m =
[[124 129 109 126 140 139]
 [126 129 126 125 132 133]
 [119 131 128 115 146 146]
 [126 126  99 127 146 147]
 [118 130 107 116 156 157]
 [129 127 112 132 131 130]
 [124 128 128 122 139 141]
 [133 123 116 136 127 128]
 [125 127 117 123 142 144]
 [129 124 111 130 137 137]
 [127 124 108 127 145 147]
 [124 128 129 121 139 141]
 [125 133 134 124 125 123]
 [129 126 118 131 130 130]
 [133 126 119 137 122 121]]
Rows and columns are numbered from 0.
The top-right entry -> 139
What is the entry in row 0 and column 0?
Answer: 124
What is the entry in row 0 and column 1?
Answer: 129
The entry in row 0 and column 2 is 109
The bottom-right entry is 121
The entry in row 2 and column 0: 119
What is the entry in row 1 and column 1?
Answer: 129
The entry at row 1, column 0 is 126
What is the entry directly above the largest entry?
Answer: 147
What is the entry at row 1, column 2?
Answer: 126
The entry directly below the smallest entry -> 107
The bottom-left entry is 133
What is the largest entry?
Answer: 157
What is the entry at row 2, column 1?
Answer: 131
The entry directly above the smallest entry is 128
The entry directly above 108 is 111
The entry directly below the largest entry -> 130
The entry directly above 107: 99

grid =
[[141 147 116 102 122 153 144 127 132 131 121 111 127]
 [141 149 146 141 111 104 131 127 132 121 128 128 127]
 [141 149 146 141 153 153 144 127 132 121 103 107 127]
 [141 149 146 141 153 153 144 127 132 113 103 111 127]
 [123 102 114 141 153 153 144 130 132 121 103 111 127]
 [141 149 146 141 153 153 144 127 126 102 103 111 127]]
The entry in the top-left corner? 141
The second entry, reading row by row? 147
The entry in the top-right corner -> 127
The smallest entry in the first row: 102
The entry directly above 113 is 121
The 3rd entry on the main diagonal? 146
The largest entry in the first row is 153
The smallest entry in the last row? 102
The 2nd entry on the diagonal from the top-right corner is 128
The 2nd entry from the end, reading row by row? 111
The 5th entry in reading order is 122
The bottom-left entry? 141
The bottom-right entry is 127
The smallest entry in the first column? 123
The entry just left of 114 is 102

[[141, 156, 149, 122],
 [108, 132, 147, 152]]
The entry directly above 152 -> 122
Give the entry directly below the largest entry.
Answer: 132
The entry just left of the largest entry: 141
Give the bottom entry of the column that holds the smallest entry.
Answer: 108

arr =
array([[127, 127, 128, 128, 128, 129, 128, 129, 128],
       [127, 127, 128, 128, 128, 126, 128, 128, 129],
       [129, 129, 128, 130, 130, 127, 131, 128, 128],
       [131, 128, 133, 123, 127, 129, 127, 128, 129],
       [128, 129, 128, 127, 127, 129, 128, 128, 128],
       [128, 128, 128, 128, 128, 128, 128, 128, 128],
       [155, 128, 156, 112, 124, 105, 119, 125, 107],
       [127, 129, 128, 128, 126, 129, 128, 129, 128],
       [142, 135, 138, 126, 125, 118, 129, 129, 105],
       [125, 113, 129, 119, 129, 119, 127, 133, 129],
       [129, 128, 128, 127, 129, 129, 129, 128, 128],
       [128, 128, 128, 128, 128, 128, 128, 128, 128],
       [128, 127, 128, 128, 129, 128, 127, 127, 127]])
Indices start at 0.
The entry at row 0, column 1 -> 127
Which number is the entry in row 2 and column 0?
Answer: 129
The top-left entry is 127
Which number is the entry at row 0, column 2?
Answer: 128
Which number is the entry directly above 107?
Answer: 128
The entry directly below the largest entry: 128
Which number is the entry at row 1, column 2?
Answer: 128
The entry in the bottom-left corner is 128
Which number is the entry just right of the largest entry?
Answer: 112
The entry just right of 112 is 124
Which number is the entry in row 1 and column 0?
Answer: 127
Which number is the entry directly above the centre entry?
Answer: 128
Which number is the entry in the top-right corner?
Answer: 128
Which number is the entry just left of the largest entry?
Answer: 128
The bottom-right entry -> 127
Which number is the entry in row 1 and column 1?
Answer: 127
Which number is the entry directly below the centre entry?
Answer: 126
Which number is the entry directly above the largest entry?
Answer: 128
The entry just right of the centre entry -> 105

W =
[[128 128 128 128 128 128 128 128]
 [136 125 119 122 123 134 120 134]
 [118 131 142 131 131 127 128 122]
 [133 125 105 122 116 135 123 131]
 [134 122 100 124 114 136 124 131]
 [129 129 128 127 127 129 128 129]
 [133 122 125 125 125 133 126 128]
 [128 128 128 128 128 128 128 128]
 [131 130 126 124 127 128 125 134]
 [130 127 126 129 129 128 126 127]
 [136 122 103 127 119 133 133 138]]
Indices start at 0.
Read off the minimum.
100
The entry in row 1 and column 0: 136
Read off the entry in row 0 and column 1.
128
The entry just left of the largest entry -> 131
The top-left entry -> 128
Read off the top-right entry.
128
Read off the entry at row 1, column 1.
125
The bottom-right entry: 138
Read off the entry at row 2, column 0.
118
The bottom entry of the column that holds the smallest entry: 103
The top entry of the column that holds the smallest entry: 128
The bottom-left entry: 136
The entry just right of the largest entry is 131
Read off the entry directly below the smallest entry.
128
The entry just left of the smallest entry is 122
The entry at row 1, column 2 -> 119

Questions about the array below.
1) The first entry in reading order?
2) The last entry, reading row by row?
3) The entry just left of 134?
4) The entry directly below the smallest entry?
5) The third entry on the diagonal from the top-right corner?
6) The entry just left of the centre entry?
7) The second entry on the main diagonal?
8) The smallest entry?
array([[128, 128, 128, 128, 127],
       [128, 128, 128, 128, 124],
       [132, 127, 129, 127, 154],
       [129, 128, 129, 127, 142],
       [133, 127, 129, 127, 157],
       [129, 128, 128, 128, 134],
       [133, 127, 129, 127, 157]])
1) 128
2) 157
3) 128
4) 154
5) 129
6) 128
7) 128
8) 124

127  139  115  141  144  127  137  128  135  129  156  128
129  129  125  131  135  126  124  128  124  123  129  128
128  126  130  122  120  129  126  128  127  130  122  128
Give the first entry of the smallest entry's row.
127
Give the maximum.
156
The smallest entry: 115
The bottom-right entry -> 128
Give the 3rd-last entry, reading row by row.
130
The top-right entry: 128
The entry just left of 125 is 129
Give the entry in the bottom-left corner.
128
Give the largest entry in the first column.
129
The 4th-last entry, reading row by row: 127
Give the bottom entry of the column that holds the smallest entry.
130
